In the data rows, zero lies at 4.5, halfway between 4 and 5.
Here are some numbered points:
  5  4  4  2  4  2  4  5  3  5  5  3  5  8  9  6  6  5  5  3  4  4  5  3  3  5  2  2  5  8  4  5  5  9  9  3  6  5  2  4  5  4  4  5  4  2  4  5  4  8  3  6  5  3  2 0
  4  5  9  9  6  9  4  5  6  5  5  9  5  1  4  5  5  4  5  4  8  4  6  5  5  5  9  9  6  4  4  5  6  3  2  4  3  5  8  5  4  7  8  4  7  8  2  4  6  4  8  1  5  6  6 1
  4  3  3  1  4  1  9  4  3  4  4  2  4  9  4  4  4  3  4  8  5  6  4  3  3  4  1  1  4  3  4  3  4  5  9  9  3  4  2  4  4  3  5  4  3  2  9  4  4  4  3  9  4  3  4 2
  5  4  4  4  4  5  3  4  5  4  4  4  4  2  4  5  4  5  4  2  3  2  5  4  6  4  5  4  4  4  4  5  4  4  3  2  6  4  4  3  4  4  5  4  4  4  2  5  6  5  4  1  5  5  3 3
  5  4  4  3  4  3  3  4  6  4  4  2  4  3  5  4  4  5  4  1  3  2  4  5  6  5  2  3  4  4  4  5  4  4  4  2  5  4  3  4  5  4  4  5  4  3  1  4  4  4  3  1  4  5  2 4
  5  4  2  1  4  1  2  4  3  4  4  2  4  2  4  4  4  3  4  2  2  1  5  3  3  4  2  1  4  3  5  3  4  3  2  1  3  4  1  2  4  3  2  4  3  2  2  4  3  4  3  1  4  3  2 5
  4  4  5  9  4  9  8  4  3  4  4  4  4  9  4  4  4  3  4  9  4  7  4  3  3  4  6  8  4  3  4  3  4  3  5  9  3  4  9  5  4  4  3  4  4  9  9  4  3  4  4  9  4  4  9 6
  5  4  4  2  4  2  3  5  3  5  5  3  5  7  8  5  6  6  5  3  4  3  5  3  3  5  3  2  5  8  4  5  5  9  8  3  7  5  2  4  5  4  4  5  4  2  4  5  5  8  3  5  5  3  3 7
  4  3  4  9  9  9  7  4  3  4  8  9  7  7  4  4  4  3  6  9  4  4  4  3  3  5  9  9  4  3  6  3  4  3  4  6  3  4  9  4  4  9  3  4  9  9  9  4  3  4  9  9  5  4  9 8
  5  4  2  2  4  1  2  5  3  4  4  2  4  1  4  4  4  3  4  2  2  1  5  3  5  4  2  2  4  3  4  3  3  3  2  1  3  4  2  3  4  4  3  4  3  2  1  4  3  4  3  1  4  5  2 9
Which two points above are nearest to each new point, looking only along the 2 directions in which the numbered points spread most? Their numbers follow each, nearest first.
  4  3  5  3  4  2  5  4  3  4  4  2  4  9  4  4  4  3  4  9  3  9  4  3  3  4  2  2  4  4  3  3  5  7  9  9  3  4  6  9  4  4  3  4  3  9  9  4  3  4  3  9  4  3  9 2 6
  5  4  3  3  4  3  2  4  6  4  4  3  4  2  4  5  4  4  4  1  3  2  4  5  5  5  3  3  4  4  4  4  4  4  3  1  4  4  3  3  5  4  3  4  4  3  1  5  3  4  3  2  4  4  2 4 9
  5  4  3  1  4  1  4  4  7  5  4  2  4  3  4  4  4  5  4  2  3  3  5  6  6  5  2  2  4  5  6  4  4  5  4  3  5  4  1  4  4  3  3  5  3  1  2  5  4  4  3  2  4  4  1 5 9
  4  7  3  1  4  2  5  4  6  5  4  2  4  3  5  4  4  7  4  2  3  4  5  8  4  4  2  2  4  7  5  6  4  6  4  4  8  5  1  4  5  4  3  5  3  1  2  5  4  4  3  2  5  3  1 5 9
  5  4  6  9  5  9  7  4  4  6  5  9  4  4  4  4  4  3  5  9  5  7  4  4  5  4  9  9  4  3  4  4  5  3  3  8  3  4  9  6  5  5  4  5  6  9  9  4  4  4  7  8  4  6  9 8 6
  4  7  3  1  4  2  6  4  6  4  4  3  4  4  4  4  4  5  4  1  3  6  4  9  4  4  2  2  5  8  4  4  5  7  5  7  7  5  1  5  4  3  3  5  4  1  1  4  3  4  3  2  5  3  1 7 5
  4  3  3  1  4  1  6  4  8  4  4  2  4  4  4  5  4  4  4  1  3  5  5  7  6  4  2  1  4  6  5  3  5  6  5  7  6  4  1  4  5  4  3  5  3  1  1  4  3  4  3  2  4  3  1 5 7
  5  6  9  9  7  9  5  5  7  6  7  9  6  2  5  4  7  5  6  3  9  5  5  7  6  6  9  9  6  4  4  5  6  3  3  4  5  7  8  6  5  9  8  6  9  6  2  6  6  6  9  3  5  6  5 1 8
  5  4  3  2  4  2  3  4  3  4  4  2  4  2  4  4  4  4  4  3  2  2  5  3  4  4  2  2  4  4  5  4  4  3  3  2  4  4  2  3  4  3  3  4  3  3  2  4  4  4  3  2  4  6  3 4 5
  4  3  7  2  4  1  5  4  3  4  4  2  4  9  4  4  4  3  4  9  5  9  4  3  3  4  2  1  4  4  3  3  5  8  9  9  3  4  2  8  4  3  3  4  3  4  9  4  3  4  3  9  4  3  7 2 0
  4  4  4  2  4  2  3  5  3  4  5  3  4  5  4  5  8  4  5  3  4  3  5  4  3  5  2  2  5  5  4  4  4  5  5  2  4  5  2  4  5  4  4  5  3  2  3  5  4  6  3  4  4  3  2 7 5
  4  4  3  1  4  1  7  4  9  4  4  2  4  4  5  5  5  3  4  1  3  4  4  4  6  4  2  1  5  4  5  2  4  5  5  5  4  4  1  3  5  3  2  4  3  1  1  4  3  4  3  3  4  3  1 5 7
  4  4  5  2  4  2  6  5  6  5  4  3  4  3  4  5  4  5  4  5  8  7  4  5  8  4  2  2  4  3  4  7  5  3  3  7  4  4  2  6  4  4  9  4  4  3  5  4  9  4  3  4  5  8  4 3 4
  5  7  9  6  5  7  4  5  7  5  5  6  5  2  5  5  6  5  5  2  9  5  5  6  6  5  7  7  5  4  5  7  5  4  3  4  4  7  6  5  5  5  9  5  5  4  2  5  8  5  5  2  5  6  3 3 1
  4  4  4  9  7  9  5  5  3  4  7  9  6  5  4  5  4  3  5  9  4  2  5  3  3  4  9  9  4  3  6  3  4  3  3  3  3  4  9  3  4  9  4  4  9  9  9  5  4  4  9  8  5  3  9 8 6
  6  6  9  7  8  9  4  5  5  5  7  9  6  2  5  5  5  6  6  3  9  3  6  6  5  6  9  9  5  5  5  6  5  4  3  3  5  6  6  5  5  9  8  5  9  5  2  5  7  5  9  2  6  6  4 1 3
  5  4  2  2  4  2  2  5  3  4  4  3  4  1  4  4  4  3  4  1  3  1  5  3  5  4  2  2  4  3  3  3  4  3  2  1  3  4  2  2  4  4  3  4  3  2  1  5  3  5  3  1  5  5  2 9 4
  5  6  9  7  5  8  4  5  6  5  4  6  5  3  5  5  5  5  5  2  9  5  5  6  7  5  8  8  5  4  5  7  5  3  2  3  5  5  7  5  5  6  9  6  6  5  2  5  8  5  7  2  5  6  3 1 3
  5  6  4  3  4  3  3  5  5  4  5  4  5  3  4  5  5  6  5  2  4  2  5  7  4  5  3  4  5  5  4  6  4  5  4  2  6  5  3  4  5  4  5  5  4  3  2  5  6  4  3  2  5  3  2 4 3
  4  5  4  2  4  2  5  4  3  5  4  3  4  7  5  4  9  4  5  1  4  5  4  4  3  5  2  2  5  7  4  4  5  9  8  5  5  9  1  5  4  4  3  5  4  1  2  4  4  5  3  4  4  3  1 7 0
